One turn moves every row onto another: examples first, then more rows asked
Z_320: [-15  -3 -14  25  24 -12 -30 -47 -13   6  -6   8  13 -27  13 -22  -3  12
  -1  13 -19  15   6 -24 -33  17  17  15 -27  -4   4  -2 -40  13   7 -27
  -1  -5   5 -25  23  19 -22  35 -45 -10  11 -14   3 -26   3  15]
Z_739: [ 19   4  32   0   9 -20 -12 -23  30  -1 -30  -8  13   2   9  32 -15 -20
  -2 -18   1   3   5  16   8  11  -5  -5  58  -3  16   1  63  -6  16  22
 -12  -2 -24   0   9   8  21 -15  23 -13 -12 -16 -26  20  -1  16]
Z_616: [-11   9   3 -30 -13 -11  24 -18   6  26  10  41  10  11 -41  -6  -1 -12
  -2  11  21  23 -16  -9  12  31 -13  27  29   9 -31 -25  -6  12  23 -14
  13 -23  14  -5  38   2 -11   8  -6 -15 -13  10 -36 -41 -14  17]
Z_894: [-22  35 -14  33  -4   0   9  13   8   9 -26  28 -16 -29 -16 -19 -30  -2
  25   4  10  24  -5  -8 -23  10   0   1  45 -39   0  15  13  -6 -21   9
  24  14  36  13   7 -25   8  17  15  30   0  10   3   8  -5  26]
Z_651: [ -5   5  23  -5  -6 -14 -31 -46  42   9 -41 -19  28  -5  16  17  28  11
  -8   1 -37  -4  23  16  -3  19   2   6  22 -11  -7 -13  26  -3   6   9
  22  16  -3  44  -3  -9  -9   1  -1 -11  38 -26  -8  20 -12  17]
Z_827: [ -2  45 -27  -7  24 -14 -33   7  -1  31  -9  13   0 -24   4  20   6 -20
   6  -5   8  26 -15 -21   6 -11  15 -17 -11  -1  20  18  10  17 -32  15
  19  17 -13 -40  17  -7  -3   1  29 -16 -25 -16 -23   7 -28   9]
Z_675: [ -8   5  17  22 -12  19   3 -23  16   9 -11 -19  53  29 -21  27   8 -25
 -25 -39 -19 -13   9   2 -26  27 -11  36 -25  27  19 -27 -23 -15  33 -13
 -18  -9 -24  11   2 -10  20  29  -2  23   3 -10 -14   9  13  15]
Z_926: [ -7 -19  40  29 -10 -15  11 -22  16 -11 -11 -42  45 -20 -29  -3   6   6
  -1 -27 -20 -18   5  -5 -37 -26 -15  49   6  23 -15 -27  -8   5   6   2
 -18   7 -11   4 -11 -12  20   4  14  -6   1 -28  -7   5  19  17]
Z_797: [ -1  46 -36  11 -26 -27  48   2 -20   4  -3 -18   1 -24  -9   1   8  16
  10  -1   2 -13  -1  19   2  10  14   5 -27  30  12  -8 -37  13   5  11
  25  17  -8  44   7 -12  -2  31  -5 -13  16 -12  -3 -18   4  -7]
Z_84: [  0  28 -25 -10  26  -4  -2  13 -23  34   1 -15   4  -9  17  17 -17 -13
  -4   7  22  14 -24  -9  -2  14  10  -5 -24  18  11  25  -9  -7 -13  10
 -18 -22   7 -34  -6  11   1  -7  27 -23 -55   1  -4 -14  -1 -10]
Z_561: [-11  54 -18  -5  -4 -40  -2   3  -4   2 -15   2 -17 -51   8 -21   4  -7
  19   1  15  -5   8  -1  -3 -17  29   1  13 -12  17   4  -6  13 -22  23
  52  35   6  20  12  -3   1   1  17 -14  18 -18   6  -2 -29   5]
Z_247: [-10  58 -33  -2 -26 -34  33  -4 -28  -7   2 -15   4 -32  -8  -6  11   0
  15   2   5  -2   4  20   8  16  18   6 -24  28  17 -11 -30   5   6  14
  35  13  -5  45   6  -9  -6  22  -2  -9  22 -14 -11 -24  -4  -5]
Z_883: [ 17  33  13 -19  -4 -17 -34 -25  46  -6 -39   8  14  -5   5  23  22 -29
 -30 -20 -22   4   9  30  13  21  -3  13  10 -14   8 -35  18 -13  10   2
  -7   8   8  41  25  11  32 -21  22   0  -3  -9 -35   4   2  16]
Z_751: [ -3  29  24  19  16   3 -44 -55  31 -29 -27  -4  -7 -20   7  28  13   8
  -8 -11 -35   6  -1  13 -28  31   2   9  31  -8  22  -3  17  -5 -23  18
  -9   8 -32  20  14  13  29  -6 -14   9  30 -20  12  23   9  21]
Z_937: [ 12   3  23  17  22  -2 -47   0  42  -8 -19  -3  15   2  16  24   3 -13
 -23  -8  -5 -10  15 -12 -20  25  -3  12  31 -17  16  20  29  -1  -7  18
 -26  -1  24   6 -22  -6  32 -17   4  19  23   0  -8  32  12  22]
Z_694: [-10  30 -10  34  -4  -6  41   1 -34 -26  -4   1 -13 -23 -25  -5 -12   5
  19  15 -10  27 -12 -25 -20  11 -18  24  44  -8  -5  26   9   5 -28   6
 -22 -11  30  -6  -4 -22  -3  17 -18  35  -8   2  19 -14  18  19]
Z_508: [ -4   3  -6 -26 -16   3  24 -17  -2  14  12  37   7  18 -41  -2   1  -8
  -6   2  15   9 -17 -24  10  29 -21  28  18  10 -27 -38  -5  17  22 -11
   8 -23  12  -8  49 -10 -18  15  -3  -8  -9  11 -24 -43 -10  20]
Z_736: [-11 -11 -21  23  26  -7 -26 -44 -11   3  -4  -2   2 -23   6 -22  -7  16
  -9   9 -12   4  -5 -33 -36  10  13  25 -26   1   8 -10 -35  23   6 -29
  -6  -8   2 -30  35  11 -25  22 -38 -15  10 -19   5 -38   7  13]
Z_468: [-11   5  42 -18 -30  24   3 -31   4 -27   3 -26  38   5   7  49 -11 -11
  -1 -26  -2 -11  -4 -13   3 -12  -4  30  14  41  17 -35 -21 -18  13  22
  -4 -15 -22   3  18 -17   7  -3  11  24  -3 -24   8   2 -16   7]
Z_228: [-30 -21  54  -7 -12  10  18 -24  14   1 -21 -26  15  23  16   4 -15 -15
 -32 -14  -3  -7   7 -16 -20  12  -5  34  18  16  -9 -14 -24 -29  12 -13
 -21 -31  12  31 -15  10  19  -9  26   3  -5  -4  31  -4   4  10]
Z_598: [-17  26 -25  11  11 -17 -49 -36   7  18 -26  47 -17 -11  22  -2   5 -19
 -14   4 -10  35  10 -28  -9  21  20  -7   6 -20  27  22 -12  10  -1 -25
  15   6 -12 -27  29  10 -25  29 -15  14   2 -15   5 -16 -14  29]
Z_617: [ -5  22 -11  28 -16  -4  52   3 -35 -25 -10   8 -22  -9 -15  -4  -7   3
   9  13 -13  13  -6 -35 -11  12 -23  18  35   6  -4  19   4  12 -21   7
 -26 -14  29   3   2 -24  -9  25 -10  27  -6  13  31 -17  24  13]
Z_368: [-15  13  40  10  -9 -17   9 -34  -8 -19 -24 -26   7   3  -3  18  29 -31
 -45 -20 -38  -5   9 -24 -13  -4   5  51  -1  35  15  -3  -2  -2  -9  -6
 -52 -25 -27   2  -1  -1   8  -4  19  -3 -13 -32  12  -5  20  -8]
Z_884: [-15  33  -7   4   5 -19   4 -16  27  45 -21  59 -21   4 -45 -18  12 -23
 -12   4  19  32   5  -8  -6  34   8  12  32 -32 -17   8   6  14   4 -22
  24   8   5   9  26  -1   9  25   8  -7   2  -2 -27 -21  -3  29]
Z_116: [ -3  11 -28  -5  21   4  10  12 -16  35  -5 -24   3 -10  19  25 -29  -2
  -6   4  26   5 -29  -8  -3   3  16  -5 -24  18  14  18 -22  -6 -11   5
 -15 -22   4 -25  11   9   0 -11  21 -24 -49  -5   2 -17   1 -15]

Z_320 goes to Z_694
Z_926 goes to Z_368
Z_736 goes to Z_617
Now these:
Z_883 goes to Z_651
Z_598 goes to Z_894

One turn moves every row onto another: examples first, then more rows asked
Z_276: [ 20  -8  31  36  19  13  50  -1  13   3 -23   7  11 -10  14   9  13  16
  15   0 -23  10]
Z_196: [ 18  36  20   9  19  -4  31 -12  -8 -25  10   8   5  24  -1 -29 -11  -3
  34  50  -7  39]
Z_866: [ 32 -16   3  -9  13  -3   3   4  -4 -22 -12  11  16  13  55 -24   4 -44
   7  -5  28  32]
Z_669: [  9 -18  -3  -6  34   4   7  13 -12  28  -3  -3  23 -15   2 -30  15 -40
  17  36 -19  24]
Z_796: [ 22 -13   9   2  16 -18 -42   6  -1  -5 -11  19 -31  24  30 -20  34 -35
  22  -4  12  46]
Z_834: [ 10 -14  30   5  18  25 -29 -23  19  37  -6  30 -31  14  18  -2  17 -11
   2  -6 -19  -1]
Z_593: [ 18  76  17   6  20   1   9   1  -7   8  28   9 -13  30  16 -12  -3  -5
  16 -37  -6  22]
Z_572: [ 15  41  35  -3   6 -23   1  10 -24  -4   5 -17  10  36   6 -55   7 -44
  -5   1   6  -8]
Z_219: [ 10  62  14  26  23 -33  18  20  -3  18  10   0 -22  38  -4 -10 -13  -6
  22   8 -25 -14]
Z_502: [ 27  33  -6  25  32 -11  32  25 -23   0  27 -25  21  21  -6 -17 -14  12
  27 -25   0  18]
Z_791: [  7  22  -1  18   8  30  18   9  -4  45  -1  14 -25  49  13  -9  12 -24
  31 -29 -24 -17]
Z_934: [ 16 -16   3   6  -3  13 -17  11   8  26 -46   9  -6   6   7  10 -13  13
  22 -16  18  15]
Z_531: [ 48   7  55  22  26  -3  -9  10  24 -33 -18   7 -11  31  12  -8  -1 -45
  19   7  -4  31]
Z_918: [ 32  30  19  -7 -22   6 -16  12   9 -20  23 -22 -30  24  27 -29  -2 -24
  18 -12  29  28]
Z_983: [ -4   2  10 -27  10 -12 -29   3  16  21  21  21  -8  10  -6 -24 -24 -28
  34  11   7  56]
Z_331: [ -9  -4  22  24  19  -6  10  20  -7  78  16   7   7  26  17 -19   1 -11
  10 -29  -2  25]
Z_148: [-11  -7  27  33   2  22   1  13 -28  15   7  17 -17  36 -21  -8  12   4
  26   4 -30 -27]
Z_924: [ -9  -6   3  29  21   2  46  15 -17   9  43 -30  10  34  13 -43   4  -1
   0  -1 -17   3]
Z_522: [ 36  40  14 -18  30 -11  12  22  33 -15  14 -24  -5  18  31 -27 -35 -28
  16  -4   7   9]
Z_365: [  6  23  20  11  12  -2  21   3   0 -36  -1   0 -12  25  -7 -13  -8  -8
  17 -52 -30 -25]
Z_337: [  7  12  32   6   9   0  19 -25  -6  17  10  35   1  17  19  -3  11 -54
  42   5 -39 -16]
Z_212: [ 40   9  36 -16   1 -28  20   6 -11  -7  31 -20   0  -4  22 -27  -8  -3
  20  25  24  38]
Z_835: [ 26 -32  10  12  34   2 -23  -5 -17  -7  12  -7  -8  34  32   7   9 -36
 -11  -8 -14 -22]
Z_604: [-11 -29  -4   4  33   0   6 -22   0  33  -6  26   7  21  -8  -9  11  -2
 -18  21 -16   8]
Z_562: [  5  11 -11  10 -16 -29   8   3 -12   3  23  -7 -24  52  30  -1 -26   7
   7 -14  28  32]
Z_547: [ 33 -20 -13  29   5 -18   5   0  10 -25   0 -25 -18   0  -1 -14 -31 -10
 -13   8  -6  25]
Z_406: [  5  29  41  -8  15  33  21  17   3  17  20  11  -7  42  14   5 -18  24
  49  -2   8  31]
Z_574: [  4 -44  42  28   7  16  -8 -12  -7  -1  10  44   3   4  12 -15  19 -22
   2 -14 -10  24]
Z_706: [ 18 -56   7  -2  12 -16  15  13  17 -22  -8   4 -25  23   7 -14   8  -9
  17  19   4  45]
Z_369: [ 12  16   7  40   4  28  43  -3  17  38   2   9  17  18 -24  -8 -15  -8
  26   3 -16  -4]

Z_934 goes to Z_406
Z_547 goes to Z_276
Now these:
Z_337 goes to Z_572
Z_918 goes to Z_834
Z_212 goes to Z_604
Z_866 goes to Z_148

